Rows swapped in pairs by one turn or mirror: which row each one swaps with
refa: [ 3.50 -1.79 -1.16 -2.73 -3.17  0.05 -1.55  1.76 -0.75 -0.32  4.21 -0.12
 -3.15  0.84 -0.49 -0.01]
perab: [ 1.33  3.68  1.22 -3.79 -4.47  2.87 -2.66  0.40  0.85 -0.54  1.72 -1.67
 -1.44  0.55 -1.92  1.27]
zan: [-2.69 -1.21 -1.50  1.16  0.75 -0.16 -4.29  0.63 -2.15 -2.23 -1.52  1.96
  1.90 -0.80  3.86  1.23]
taze: [-1.73 -0.59  4.16 -1.18 -5.84 -0.30 -5.08 -1.29  1.52 -0.09 -2.50 -1.80
 -0.90  1.25  1.77  0.16]
mivot: [-4.13  5.27  1.20  1.51  0.18 -1.85  1.12  0.41 -0.90  0.46 -2.52  1.38
 -0.48  2.98  3.11 -1.07]
Vekot: [-4.01  2.76 -0.17 -0.89 -1.00 -1.52  4.24  2.02  1.29  0.61 -1.24 -1.20
  0.89 -2.50  2.63  1.15]
rivi: [ 1.42 -2.55 -0.62 -2.26 -2.45 -0.21 -0.13  4.26  0.67 -1.48  1.41 -4.52
 -0.68  3.53  2.81  0.07]
vulev: [ 2.51  0.33 -0.11 -2.83 -2.48  0.77 -0.70  1.83  0.16  1.12  5.60  0.02
 -1.73  3.42 -0.80  0.31]
nefe: [-0.69  2.92  1.09  2.43  0.81 -0.32 -1.39  0.45  0.27  1.93 -4.55  1.38
  3.42  0.28  3.93  1.04]
Bino: [ 4.77 -1.93 -1.11 -2.16 -1.99 -0.67  2.30  2.56 -0.27 -0.28  2.08  0.97
 -1.26  2.17  0.85 -1.68]
Nido: [-2.58  1.63 -1.09 -3.46 -2.72  0.49  1.64  1.00  0.69 -0.40  3.22 -0.16
 -0.51 -3.71 -0.59  2.00]
noze: [-2.68  1.28 -3.16 -1.82 -1.13 -1.99 -1.71  1.97 -1.69  2.14  2.83  2.69
 -2.62  4.30  0.15 -1.24]
roni: [-0.33  0.58  0.06  2.80  0.41 -2.29 -0.34  1.27 -0.60  0.96 -5.48  0.69
  1.27 -0.50  4.92 -0.19]
pefud: [-1.54  0.22  3.15 -3.70 -3.13  0.80 -2.87  1.35  1.95  1.25  2.80  2.48
 -4.62  0.91 -1.24  0.09]
tanek: [-4.32 -0.76  3.28 -0.12 -3.95 -3.22 -2.67 -0.87 -0.29 -0.12  0.40  0.67
 -2.93  4.09  2.65 -1.87]
Lisap: [-3.38  2.03  4.50 -0.04 -0.92 -1.08 -0.79  1.93  3.06  2.60 -5.02  1.08
 -1.30  0.78  3.13 -0.24]
setu: [ 0.53  2.39 -0.82 -1.57 -2.81  1.04 -3.62  2.33  1.92  3.04 -5.57 -2.24
  2.02  0.44  1.37  1.12]
kune: [ 2.43 -0.32 -0.67  1.28  0.22 -0.23 -0.50  0.25 -0.91 -0.21 -4.04  3.45
  2.55 -1.93  2.84 -0.24]

Bino pairs with kune
Nido pairs with Vekot
roni pairs with refa
zan pairs with rivi

